One turning vector, and how many steps it has turned
The counts run from 0 to 287.
[149 152 158  99 148 145 108 139 144 106 120 116 220 155 111  88 109 123
 120  84 122 119 114 116  97 122 105 114 142  87 121  80 129  91 124  94
 140 131 104 123 128 120  71  99 118 112 133 121 123 131 127 135 183 123
 114 113 173 152 147  98 155 128 154 117 217 165  98 110 122 151 131 130
 157 133 116 127 143 134 165  79 181 104 139 134 124 130 154 167]  51
[134 127 142 141 146 151 100 108 165 116 125 116 131 107 108  92 113  89
 141  73 100  99 191 134  95 108  72  97 168 164 107  97 121  82 117 148
 133 162 139 150 129 116 120 103 162  94 133 109 140 142 151  83 150 101
 105 138 145 143 162 108 169 121 138 108 199 162 160 142 134 110 141  85
 155 138 122  88 118 108 144  67 128 128 147 153 150 130 137 151]  105
[151 163 141 111 156 155  98 118 181 115  95 141 156 154 113  84 117 103
 147  93 109 110 120 127 114 125  98  71 185 108 114  86 147  83 158 135
 172 157  72 153 154 161  94 120 105 111 104 132 140 118 131 123 148 137
 150 125 157 149 129 108 110 153 154 157 202 174 119 113 166 118 156 104
 155 140 100 107 162 150 172 139 166 113 135 163 125 132  98 149]  44
[112 122 156 129 116 101  60 135 145 147 121  94 168 138 164  97 114  90
 109 106 127 143 167 105  91 137 132 143 128 100 115  87 137 150 109 121
 121 150 111  98 142 137  71  69 100 129 149 145 116 116 149 105 171 153
 116 108 163 128 111  97 110 100 140 122 181 157 111  96 125 114 180 114
 189 188 120 113 130 143 183 108 150 141 156 111 138 143 148  90]  259
[111 160 108 113 163 185  82 118 130 139 115  97 182 151 112 144 114 111
 130 125  92  78 192 138 106 118  93 134  97 139 101  69 100 136 118 168
 126 155 150 101 171 150 108  60 111 106 118 138 145 149 180  85 141 191
 150 133 137 102 133 137 128 131 143  95 167 141 127 112 128 111 132 134
 158 146 108 109 155 109 141  83 155 103 126 127 127 124 103 130]  182
[136 109 153 127 157 142 110 106 168 105 126 112 148  84 102 100 133  90
 124 102 139 117 213 158 107 107 100 139 165 144 136 104 147 113 125 152
 124 161 117 119 120 117  94 115 113  77 120 129  97 115 155 134 160 116
 120 126 208 134 114 155  91 101 150 149 206 142 152 129 144 142 146  85
 124  91 149  94 126 101 143  83 111 199 133 120 140 135 136 167]  87
[157 157 171 117 154 165  91 123 169 110 123 137 144 106 131  59 113 129
 135 118  90 122 129 114 133 144 126 103 169  73 100  76 131  89 147 129
 158 152  76 149 153 145 108 111 125 111 119 136 137 109 134 110 143 134
 146 108 160 174 155  63 128 125 138 149 175 170 109 142 130 102 128 121
 148 169 111 104 167 135 170 118 148  63 108 149 151 139 127 141]  13
[135 145 149  98 172 166  95 170 149 141 128 144 182 117 105 100 135 141
 118 119 116 101 144  98 126 104 111 113 168 102 103 100 148 117 150 134
 118 141  90 120 167 132  85  86  73 117 121 167 122 120 184 146 143 166
 150 109 197 137 122 105  95 131 173 166 147 151  95 125 140 138 123 116
 168 130  94 122 141 135 186 133 123  93 110 107 162 125 107 119]  6
[145 131 144 166 197 101 136 100 141 128 136  80 145 168 104 103 107 110
 161  99 106 135 119 113  89 155 119  98 189  94 136  85 128  74 126 141
 170 133  95 116 155 132 112  93  99 145 106 154 154 135  92 138 154 109
 134 129 194 136 140 115 105 148 152 165 175 165 147 103 157 143 140 116
 139 133  93 140 177 140 157 130 112 118 122 110  92 143  99 112]  284
[128 135 153 135  95 119 113 131 128 171 169 129 177  98  93 107 166 118
 101  48 125 129 175 125  86  92 100 138 159 129 125  99 139  88 132  99
 112 165 113 148 131  84  95 152 125  88 131 125 151  85 108 121 202 130
  54 147 171 128 107 127 166 115 137 126 195 149 139 135 129 142 122  96
 149 129 134 114  97 131 127 106 106 162 142 148 135 163 170 162]  85
[116 148 113 106 170 158 122  78 134 136 126  90 135 176 132 150  99 104
 125  66  73 115 147 147  87 152  84  96  99 112 104 133 117  97  99 138
 150 148 141 110 147 148  94  85 125  89 134 115 139 147 140 135 170 132
  97 122 128 118 185 127 202 113 119 131 193 162 124 140 132 122 153 131
 142 173 111 133 139  91 165  95 161 164 147 140 128 173 117 121]  128
[144 139 165 131 143 146  96 130 148 129 182  96 165 127 121  76 165 120
 129 109 126 159 121 127 123 132 140 132 132  64 128  71 149 105 140 120
 129 128  64 126 150 113 133 135 125 117 118 120 151 101  93 133 175 117
  83  96 156 156 122  53 119 129 145 134 184 155 129 138 121 164 146 117
 129 137 122 128 172 141 157 143 111 137 122 106 105 168 164 144]  31
[119 119 146 131 168 108 129 108 151 121  98 100 154 146 123 102  97  87
 144 109 149 154 122 179  93 154 117 119 132  93 129 107 148  91 121 128
 169 175  91 101 135 144 103 113  77 115 128 126  97 111 125 162 163 113
 104  92 182 131 119 121  98 116 142 174 201 163 149 122 168 144 182 109
 125 142 129 120 151 120 170 145 154 215 159 124 110 159 125 137]  64
[165 125 169  95 175 147  86 135 159 102 109  88 178 152 110  90 115 113
 125 126 132 128 133 154 121 140 124 130 113  74 122  83 136 121 143 140
 149 130  91  74 125 153  80  96  90 133 117 131  89 116 151 145 151 122
 127  81 206 129 126  80  91 119 148 153 194 141 116 104 153 154 143 138
 116 134 134 115 181 123 175 125 157 170 134 104 121 141 133 139]  33
[129 129 133 128 158 119 125 126 137 126 112  82 185 155 149 111  92 118
 146 106 117 136 130 135  82 150 160 130 115  82 125  92 138 114 134 135
 147 130 106  73 134 146  79  83  75 138 132 177  97 111 130 129 147 150
 133  90 196 117 111 109  67 118 157 166 159 165 118  96 133 163 155 123
 124 172 116 136 146 120 177 158 147 142 140  95 110 165 115 102]  18
[144 137 166 142 171 143 108 100 155 132 154  87 175 148 100 105 117 133
 105 104 106 137 126 104  91 138 122 117 155  49 110  63 118  95 127 130
 143 120  83 122 166 108 128 106 117 160 117 158 181 121 110 150 180 126
 119 128 167 165 157  75 164 135 148 129 188 166 105 120 128 118 125 126
 159 140 105 152 174 137 149 125 120  70 105 123 120 131 134 123]  254
[148 114 148 113 155 136 148 137 157 105 119 141 184 107  86 100 105 120
 111  80 147 113 133 135 111 102  95 137 177 115 133 107 155  75 143  86
 128 174  89 139 126  74  82 134  84 109 119 148 118 104 149 139 161 134
 103 115 230 149 125 134 135 105 143 174 175 162 114 119 156 165 112 105
 135  93 114 105 116 122 156 107 109 150 135 115 151 145 147 154]  68
[138 129 177 154 138 128  89 129 158 139 155 117 142  94 104  86 159 126
 123 111 124 142 171 104 111 123 125 152 188  99 134  78 169 104 130 134
 110 136  72 132 144  98 118 123  99 131  98 145 152  95 124 137 153 115
 119 123 201 153  80 105  77 129 150 163 142 154 145 138 124 147 128  91
 140 115 133 115 159 154 148 136  79 136 109 125 128 158 132 119]  280
[132 114 139 163 165 124 127  94 147 124 142  69 163 137  62 117 125  83
 148  84 132 101 197 143  88 107  81 152 172 150 131  85 136  96 123 153
 129 142 128 102 126 112 114 107 124 113 111 140 144 151 117 128 158 110
 115 145 201 125 125 155 120 132 160 124 178 148 170 127 141 154 142  87
 141  82 124 120 146 108 113  75 104 186 138 111 111 120 137 175]  88
[123 133 139 116 188 159 117  79 171  87  99  98 140 131 132 119  46 119
 149 135 134 129 157 180 119 132 125 155  90  79 100  73 114 132 115 161
 162 155 110 103 165 137 138 120 134 137 132 154 134 110 159 109 148 148
 156  81 170 144 163 113 117 125 131 137 183 184 113 124 121  85 135 132
 125 166 133 131 173  89 150 129 116  80 132  98 159 153 119 107]  206
[104 122 132 146 161 154 118  96 128 135 149  53 149 114  86 140 139  95
 128 108 101  96 212 129  99 106  93 154 128 161 141 108 121 108 112 176
 107 134 128 102 129 111 124 119 127 100 131 142 135 145 161 122 163 154
 108 131 198 106 127 166 128 118 137 130 150 124 162 135 128 160 110  97
 107  94 141 127 156  81 127  90  86 189 105  88 131 148 130 149]  134
[125 153 175 128 138 185 106  92 141 137 164 113 127 111 102 103 161 108
 126 124  95 126 186 154 134 106  79  93 135 119 107  90 137  92 114 172
 125 143 111 150 147 118 160 145 154  79 124  79 159 120 139 145 172 112
  79 118 125 155 150 109 185 141 116 136 201 146 149 164 147 114 112  97
 137 123 148 130 152  91 135 106  98 167 101 145 154 184 137 140]  124
[110 164 120 156 155 164 146  91 125 177 159 118 132 132  84 158 131 103
 158 104  76 103 182 148 118 114  80 100 149 161 105 130 133  65 123 157
 146 156 117 164 162 126 146 124 130 108 113 167 187 113 141 110 148 152
  95 145 158 109 133 159 151 147 135 153 152 163 152 128 144 132  99 105
 128 134 111 153 136  97 111 133  72 137 108 142 110 167  83 131]  138
[136 129 156 137 152 122 119 116 171 135 120 137 142 120 141  96 115 110
 116  94  95 139 129 128 109 140 133  98 143  79 108 117 169  88 136 121
 145 166  48 136 144 119  93 139  79 124 137 144 125  81 140 150 174 140
 105 105 191 146 106 103 119 108 137 219 163 183  99 130 157 149 148 121
 130 166 123 145 142 126 177 161 111 169 125 127 136 172 132  97]  287
[153 165 155 110 137 161  82 156 145 145 133 120 202 134 124  94 129 136
 105 109  85 107 138  87 112 103 117 113 154  98 100  85 131  96 120 128
 117 146 107 127 144 115  77  78 108 106 136 153 147 121 167 111 172 169
 147 122 159 149 126  85 141 113 146 140 174 147  84 123 114 135 112 135
 180 150  91 116 161 147 171  96 149  56 129 119 142 124 123 131]  5
[111 170 137 123 133 171  74 117 163 141 157 128 185  94  93 107 148 134
 117 118 111 120 170 120 134  90 111 145 148 100 108  49 119 124 123 137
 114 154  98 146 169 118 149 144 137 139 108 144 179 101 136  90 164 165
 131 131 164 167 116 104 128 131 136  81 165 150 114 129 110  96 110 124
 190 144 104 137 156 133 119 126 112  46 107 140 156 143 138 133]  216
[118 126 145 116 144 143 126 109 164 104 111 119 133 117 132 115  74 107
 117  73 107 114 154 148  93 122  81 107 106 136 105 132 129  99 106 128
 145 157 116 127 141 118  73 116 133 101 136 115 111 127 160 133 172 122
  89 113 150 140 200 129 206  97 125 143 217 163 111 130 128 111 130 127
 129 151 142 116 137  91 169  83 138 147 155 136 162 157 143 120]  113
[132 148 124 142 184 151 162  96 169 137 117 130 126 137  77 129 107  94
 145  85 124 116 137 151  98 132  81  74 198 137 121 119 154  75 139 137
 174 182 101 144 152 138 118 130  97 117 101 137 133 107 147 132 141 119
 126 140 179 126 132 162 144 138 141 175 194 178 140 148 179 120 137  94
 143 118 111 133 123 118 132 125 117 153 125 142 126 145  93 144]  91
[123 150 142 169 132 169 135  99 148 166 185 111 132 101  89 141 141 109
 132  97  99 110 189 148 117 113  87 106 154 134 118 105 139  63 118 157
 128 149  91 173 152 110 148 149 156 103 115 124 175 101 122 126 174 130
  74 141 157 151 150 135 169 132 120 159 173 146 155 163 138 121  91  99
 128 128 111 131 154  90 107 118  69 143 104 133 129 159 127 136]  123
[111 131 146 150 148 100 101 110 142 166 160 121 133 106 109 114 130  96
 130 133 126 150 172 115 120 138 141 120 169 106 127  65 162 132 145 149
 126 170  77 124 159 129 129 114  73 146 107 169 141  79 144 134 145 161
 128 131 181 140  59 132  54 150 147 175 139 174 152 123 155 111 162  99
 171 146 112 141 150 158 125 157  83 133 115 123 133 171 109  95]  249
[136 147 151 139 104 123  60 144 134 159 171 113 187  97 132  64 172 103
 126 101 129 138 176 127 116 106 136 155 167 119 140  55 163 107 135 106
 107 146  99 152 140 102  98 132 128  87 123 117 122  95 102 102 179 132
  92 123 176 134  83  91  91 142 144 118 172 136 142 119 121 168 140  77
 152 141 130 106 137 152 154 126 128 137 141 142 114 154 174 146]  39
[126 160 156  78 153 185  79 128 145 138 143 126 192 135 107 126 124 116
  87 120 125 119 153 159 155  98 106 140 102  70 104  80 115 142 123 127
 112 145 103 126 181 148 125 120  86 111 129 125 144 101 172 147 176 183
 130 109 113 130 128 102 146 115 115 128 167 146  79 134 134 107 121 164
 175 150 117 138 150 116 161 140 152  92 109 121 144 151 124 128]  209
[ 96 160 106 109 184 174 134  93 151 111 123  99 138 159 138 162  39 113
 139 115  88 101 149 172 108 147 110 112  77 111 102 112 120 117 118 148
 164 165 121 124 159 179 117  99 128 106 132 140 117 115 164 106 150 183
 132  95 146 114 180 137 141 133 137 162 166 174 128 123 148 120 136 143
 130 182 123 152 152  89 171 144 142 110 130 125 146 168 103  80]  175
[126 156 113 139 158 180 113 110 129 137 122  99 144 142  97 132 107  88
 148  91  77  69 203 137 102 122  63  96 137 172  93 106  99 104 115 162
 139 149 155 138 141 149 111  74 132  81 112 114 157 160 170 100 153 147
 126 144 144 104 146 162 155 128 144 134 178 148 143 140 147 115 117 102
 143 128 118 119 134 103 152  84 132 149 121 127 143 118  99 132]  136
[153 129 132 150 184 131 129 132 140 113 127  67 193 181 109  99 109 126
 138 101 117 129 131 125  88 132 125 148 135  91 139  75 122 107 139 130
 141 124  98  88 126 116  96  86  76 146 130 165 124 136 112 154 159 133
 127  93 224 123 113 104 101 117 151 144 172 163 112  96 122 175 141 134
 124 123 100 133 167 129 157 116 130 133 125  76  87 129 133 156]  34
[111 112 155 144 146  94  97 114 138 115 104 103 155 112 130  93  56 103
 127 107 120 127 172 120  86 120 124 145 160 109 125  99 131 144 108 132
 140 150 114  94 143 105  61  82  94 140 130 167 106 109 167 101 149 137
 153 101 219 134 114 135  91 102 157 151 167 175  98  97 138 117 146 102
 143 164 110 105 151 135 181 102 132 110 136 111 165 140 138  92]  260
